In the rows, zero is written as 128.
Turns in one plane each, and the order they were made in; the first pair answered
metu:
 96 142 124 115 117 154 134 154 155 117 164 157 130 104 =>  85 150 129  87 159 134 107 134 136 117 139 152 119 111
117 149 146 127 145 164 128 152 134 127 142 133 126 115 => 118 159 147 121 156 150 112 143 122 131 133 137 125 128
111 167 138  92 156 142  93 148 126 133 136 137 152 137 => 118 160 135 122 118 160 112 169 141 128 160 143 163 133
142  75  99 117 131 101 143 140 155 162 144 105 148 112 => 140  91  97 109 151  75 115 129 139 168 128 106 146 130
dilav:
157  87 127 127 102 122 158 149 127 128 115 130 149 128 => 135  93 132  96 129 117 157 116 122 122  96 117 143 124
136 169 112 149 127 143 147 107  86 120 122 146 113 138 => 146 138 113 164 127 161 151 129  88 120 131 139 104 123
123 190 169 146 194 161  69 130 142  99 123 171  98 140 => 140 184 167 172 178 168  71 155 144 103 138 180 101 139
 59 105 118 130 162 150 117  77 116  88 125 137 106 106 =>  76 181 110 154 105 130 111  84 117  95 141 169 144 146
fufar:
129 133 130 136 156 111 126 117 111 118 125 108 114 122 => 116 154 129 144 131 128 148 114 122 113 140 116 123 119
153 156 138 112 116 137 125 166 140 126 143 136 157 135 => 161 116 133 124 152 119  99 163 111 132 128 131 123 134
145 107 130 146 111 126 110 131 120 124 118 120 148 138 => 141 111 127 158 106 134 120 129 119 120 123 124 138 138
niz:
147  95 136  52 133  90 123 110 156 157 102  88 138 130 => 157 151 139  60 118  88 105 132 161 163 111 112 161 154
170 173 102 164  91  47  76 113  84 158 122 150 142 200 => 132 170  87 184  57  66 136  59  85 137 129 148 114 181
120  89 112 162 126 149 141 123 123 123 137 117 103 113 => 143  83 122 150 148 139 112 152 123 140 131 117 114 124
Then:
Each pair is two turns apart.
136  86 139 118 153 141 134 139 132 134 126 119 121 112 => 142 120 128 159 147 142 117 152 115 133 137 144 110 122
niz fufar
148 167 144 123 151 110  72 155 113 147 121 149 140 158 => 120 113 134 172 124 181 147 159 126 117 154 141 105  98
fufar metu
123 177 116 136 146  79  79  86  95 165 124 141 119 160 => 132  59 119 164 101 156 168 134 141 145 167 105 117  90
metu niz
119 114 164 110 166 138 106 119 139 118 129 127 120 116 => 105 161 151 138 133 137 121  96 133 111 139 150 113 131
fufar dilav
180 105 139 120 106 131 136 146 157 167 162 127 157 123 => 166 152 150  89 143 123 104 138 154 167 143 134 163 134
metu niz
101  98 115 105 133 123 157  53 132 142 119 103  99 128 => 116 100 105 141  81 139 181  82 150 145 151 112 111 127
metu metu
139  96 137 120 117 170 158 141 154 133 134 129 131 100 => 121 137 138  74 139 134 133  94 142 136 101 125 142 124
fufar dilav
153  91 144 100 124 157  94 187 164 137 143 115 170 122 => 128 160 142  70 120 127  86 142 158 139 128 123 187 146
dilav dilav
123 168 131 115 122 146  80 142  85 129 118 162  93 128 => 103 128 125 116 119 155 116 110  83 119 113 141  69 105
niz niz
144 104 119 165  97 128 149 119 137 129 150 121 126 129 => 140  84 129 130 149 110 117 107 122 132 121 104 116 128
niz metu
139  34 102 126 115 121 161  70 110 112 114  90  67 111 => 150  68 132  39  99 117 161  96 169 121 114  78 150 123
fufar fufar
128 137 131 119 154 115 114 107 107 129 120 137 105 125 => 116 168 128 132 130 125 128 107 117 128 133 149 112 125
niz fufar
105 145 146  99 118 126 146 115 160 121 139 113 164 138 => 135 128 139 137  98 132 140 156 159 128 157 126 167 142
metu dilav
114 126 148 105 177 153 108 135 130 113 118 126 121 102 => 101 154 144 111 151 169 130 133 143 105 131 136 131  96
fufar fufar
164 130  77 170  58  78 118 138  89 153 152 148 105 198 => 167  12 102 131 106 130 140 183 118 147 149 100  97 135
fufar dilav
169 127 101 168  80  81 145  94 137 145 102 130 128 143 => 131 130 113 120  93  99 171  60 154 128  93 114 129 120
metu dilav
105  97 133 138 149 152 112 102 103 121 124 116  99 119 => 132 135 125 175 100 145 106 131 111 129 152 143 127 144
dilav dilav
117 134 106 147 102 153 156 103 113 125 126 146 115 124 => 115 139 110 111 122 124 140  78 110 132 108 136 124 138
niz dilav
164  94 113 136 128 134 113 164 132 138 144 127 141 170 => 161 116 113 136 121 129 109 161 133 137 145 134 149 180
niz fufar
145 161 129 140 130 117 135 110 136 136 129 122 121 121 => 156 144 135 139 126 126 137 135 149 137 135 118 138 116
dilav fufar
134  74  84 171  94  66 171 100  88 130 112 122 113 126 => 112 135  94 127  57  79 199  87 124 119 119 123 163 130
dilav fufar
102 179 145 144 112 175 123 137 112 104 140 132 114 116 => 116 102 152 120 152 168 114 144 107 107 119 100  96  99
niz niz
136  99 170  79 117 126 138 116 160 150 112 101 161 103 => 180 104 158 128 101 106 108 156 145 166 132 122 167 134
metu dilav
152  51 105 101 131  74 176 105 135 151 122  78 180 136 => 171  67 118 102 123  92 161 154 154 155 137  89 209 138
niz metu
146 140 129 153 134 153 121 168 162 135 140 135 147 135 => 146 109 133 139 170 148 107 163 154 135 127 122 132 127
fufar metu
156 132 147  90 175 104  64 133 118 156  99 122 151 130 =>  93 202 121 135  97 134 147  69 120 125 128 144 134 120
niz niz
 77 116 106 137 129 101 101  69  84 133 100 128  93 139 => 117 140 123 101  55 109 120 128 157 143 129 129 191 154
metu fufar
